A single turn carries every row of the set below to another of its rows. Some are shown first; where does it send the rows asked next?
j_579: [-15.6  14.4  -7.8  13.8  -3.4  34.6  -6.9  29.8  -0.5  39.5 -14.0 -23.4
 -40.1  -1.3  11.1  -2.0]
j_758: [-14.9  -2.6  12.3  -4.0  29.4  11.7  -7.8  -4.8 -14.1  12.3 -38.0  -9.7
 -25.2   2.4  10.4  12.3]
j_466: [-21.0 -14.9   1.4  -2.9   6.7  41.5  -5.6 -17.8  10.9 -19.4  22.8 -12.2
  -3.5 -16.9  -1.4 -27.6]
j_686: [-17.6  -4.6  -9.2  53.3  -0.4   5.0 -29.5  33.9 -10.6  -2.7 -24.1 -23.6
  -9.3 -12.9  11.3 -25.5]
j_667: [ -6.2 -32.8 -18.0  30.8  25.6  12.4   9.5  21.0  28.9 -23.0   3.0 -32.7
  -8.6   8.7  16.5 -25.4]
j_829: [ -9.9 -24.6  27.1  11.1  28.9   3.3  -0.9  15.2  -4.7  26.7 -33.5 -15.2
 -27.7  -4.9  12.8  10.6]
j_259: [ -8.8 -13.3 -13.4  39.1   9.0   2.4  -9.4  20.4  25.1 -26.9   3.2 -38.6
  -1.0  14.7  -0.9 -29.8]
j_235: [  3.8  -2.1 -24.1   4.5  -6.7  24.1  -3.5  19.1  34.9 -16.1  -3.1 -12.1
 -33.7 -10.7   3.6 -32.0]
j_893: [-36.4 -10.3  12.2   3.9  -3.2  27.2 -45.7   0.4  -7.1   2.3 -35.0 -14.3
 -19.1   3.2  30.4 -15.6]
j_355: [-16.4  -4.9  -1.7  19.9 -34.0  21.2  -4.9  25.5  14.1 -13.2   7.0 -12.7
 -40.8 -15.1   9.6 -11.2]
j_968: [-19.0 -22.2  16.2  26.3  47.8  12.0   7.9 -14.1  27.4  11.5 -23.4  12.7
 -43.5   3.4  13.2 -13.5]
j_712: [ -3.2   2.4 -26.9   8.4  -9.4  38.3  -7.3  26.2   3.4  -3.3   9.6 -19.3
 -42.4  -1.5   1.0 -27.4]
j_599: [-31.6 -18.5   8.9  28.7  29.2  13.5   2.0 -25.0  13.3  24.0  22.2  11.4
 -12.3 -22.7  13.6 -38.1]
j_946: [-27.7   1.3  -0.5  31.0  28.7  38.1 -11.5  -9.8  15.6  -0.9  22.4 -44.0
   2.8  19.8  -9.7 -31.2]
j_570: [-30.6   0.7  29.1  25.0  -3.0  11.1 -12.9 -10.6  38.8   5.0 -24.2  -8.7
 -56.3  13.9  25.0  -8.9]
j_490: [-39.2 -34.4  13.6  16.2  15.9  10.3  -4.7 -31.6  20.5  11.9  21.6   2.5
 -20.5   3.7   5.7 -46.7]
j_860: [-13.4  -8.6  -1.8  19.8 -12.1  19.5 -16.8  36.1   9.0 -26.0  -7.2  -7.0
 -51.8  -2.5  -1.5 -16.4]
j_629: [ -9.2  -5.6  -8.6  26.1  33.4  45.6  -0.9 -19.6   1.7  11.1  16.5 -35.6
   6.4  13.6   6.6 -26.5]
j_414: [-19.1  13.9  -0.6  26.4  -0.8  15.6 -17.9  34.3  -1.8  42.4  -7.1   3.0
 -40.4   5.9  15.5 -10.7]
j_243: [-24.2 -37.1  23.0  25.5  46.3  27.6  -9.7 -15.4  11.4  30.9 -22.9   0.6
 -36.0   2.1   7.4 -27.4]
j_92: [-13.2  10.0  28.0  50.1  27.8  19.7   6.2 -11.2  22.0  26.4  20.9 -25.6
 -34.7 -16.9  13.8 -12.5]
j_250: [-49.1   8.0   2.6   6.6   5.7  31.7 -38.6   3.3 -10.4   9.8 -32.4  -9.5
 -28.9   1.6  29.7 -17.9]
j_776: [-12.1 -35.4  32.1  33.7  39.6  23.6  10.9  -4.9  34.3  15.1 -11.9 -19.9
 -29.8   5.2 -14.3 -20.2]
j_8: [-34.6 -22.1  -4.8   2.4  -6.1  10.3 -20.3  -1.6 -11.0 -24.5  15.2 -19.7
  -6.1   1.6  -8.5 -37.0]
j_818: [-15.7   5.9  -0.7  23.7  18.4  50.1   4.9 -15.5  14.8  18.7  22.4 -33.7
   4.6  17.6   4.4 -15.9]
j_989: [-44.6   2.5   9.7  28.3   3.2  24.8 -36.1  12.4  -7.7   6.9 -40.8  -7.1
 -16.4  18.6  18.3  -7.3]
j_293: [-29.2  14.9  18.7  47.1  14.9  17.6   9.3 -20.7  11.2  36.5  15.9 -25.9
 -40.3  -8.7  14.7 -17.5]
j_793: [-27.6 -29.6  -6.9  37.8  25.2  13.5  -6.4  -8.5  10.1  23.0  13.9 -16.5
 -13.6  -5.7  -9.5 -63.4]
j_961: [-27.4 -41.4  -0.2  39.1  34.3  25.2 -21.9 -22.2  -2.0   7.5  11.9 -10.0
 -21.6 -10.2   3.3 -51.5]
j_850: [-37.2   8.1  31.7  14.6  13.1   6.7  -9.2  -6.8  39.1   1.2 -10.3  -7.6
 -45.9  19.5  27.4   0.7]
j_255: [-17.1 -23.4 -13.5  36.9   5.7   5.7 -25.8  30.7  -4.1   8.3 -14.3 -22.3
  -5.6 -29.4  31.1 -35.8]
j_932: [-22.4 -15.8  -9.1  40.8  -2.4   4.7 -14.8  28.1  -2.3  -3.7 -27.3 -20.2
 -19.3 -36.1  23.6 -35.0]
j_305: [-17.6 -20.3 -17.6  39.9  16.2   1.0 -15.2  26.6  -2.4   2.2 -29.9 -34.6
 -12.8 -25.9  11.7 -39.9]
j_674: [-42.1  -2.0  30.9  25.9   7.6   5.5 -22.5  -5.8  26.3 -10.2 -11.9   5.0
 -47.6  12.3  27.6  -2.0]
j_808: [ -3.9 -22.0 -12.5  23.7  12.9  10.6  15.5  11.5  33.4 -13.8  -5.4 -45.1
   4.3  10.2   1.9 -22.2]
j_117: [ -7.1 -30.9 -15.6  24.6   9.9   5.9   7.3   9.0  25.3 -28.0  -9.0 -28.4
   4.7  12.8  14.8 -30.4]
j_826: [-21.1 -18.6   6.8  12.5 -10.3  24.6  -0.1  -8.4   9.0 -19.7  33.1 -20.2
 -29.6 -21.6  -6.7 -35.2]
j_63: [-46.9  -7.2  -2.8  13.7  15.4  12.0 -45.4   2.5 -16.8   0.2 -34.9 -10.8
 -21.6   4.8  25.1 -23.4]
j_627: [-41.3  10.2  30.6  54.2  25.4  26.8  -2.5  -8.1  25.3  26.4  15.4 -27.8
 -23.1  -9.5  -0.5 -21.4]
j_260: [ -3.5  15.1 -19.5   6.0  -2.0  -4.9  -9.7  21.8  -4.6  29.5 -17.0 -13.1
 -23.2 -17.6  15.2 -16.9]
j_922: [-24.6  14.1  28.2  54.0  12.1  31.9  -3.2  -9.8  21.9  25.0  21.3  -8.1
 -38.7 -12.4  16.8  -9.4]
j_208: [-22.5  -3.6  -3.4  20.0  34.8  41.5  12.4 -18.4  -0.3   2.4  21.3 -41.7
  -5.3  19.3   6.4 -13.1]
j_413: [-16.0 -40.3  26.5  34.3  50.0  -2.9   3.8  -7.5  19.5  17.3 -10.0 -26.3
 -28.3  -5.2   3.6 -14.6]
j_645: [-50.1   1.4  38.0  38.7  10.4  11.1  -8.7   1.2  36.2   9.0 -20.9  -5.0
 -33.1  18.6  14.9  -2.0]
j_612: [-21.6  -8.7  12.4  -0.7  32.0   7.3   2.0   6.1  13.3  37.9 -21.5 -28.8
 -20.7  28.1  10.9   8.3]
j_844: [-24.7  -5.7  36.0   4.4  21.0  16.6  -2.6   1.0   1.0  35.7 -10.3 -13.8
  -9.6  21.1   3.3  13.1]
j_765: [-32.5 -28.3  -9.4  12.5 -14.4  21.4 -22.5 -11.0   7.9 -24.2  21.5  -2.1
 -17.0   9.9  11.1 -37.0]
j_730: [ -6.0   0.4 -15.0  -1.7   0.2  -1.0  -2.1  34.2  -0.5  25.5 -11.8 -13.9
 -23.9  15.6  17.0  -1.5]

j_305 turns into j_808
j_355 turns into j_765
j_466 turns into j_599
Now these:
j_667 turns into j_208
j_250 turns into j_932
j_243 turns into j_829
j_259 turns into j_946
j_414 turns into j_860

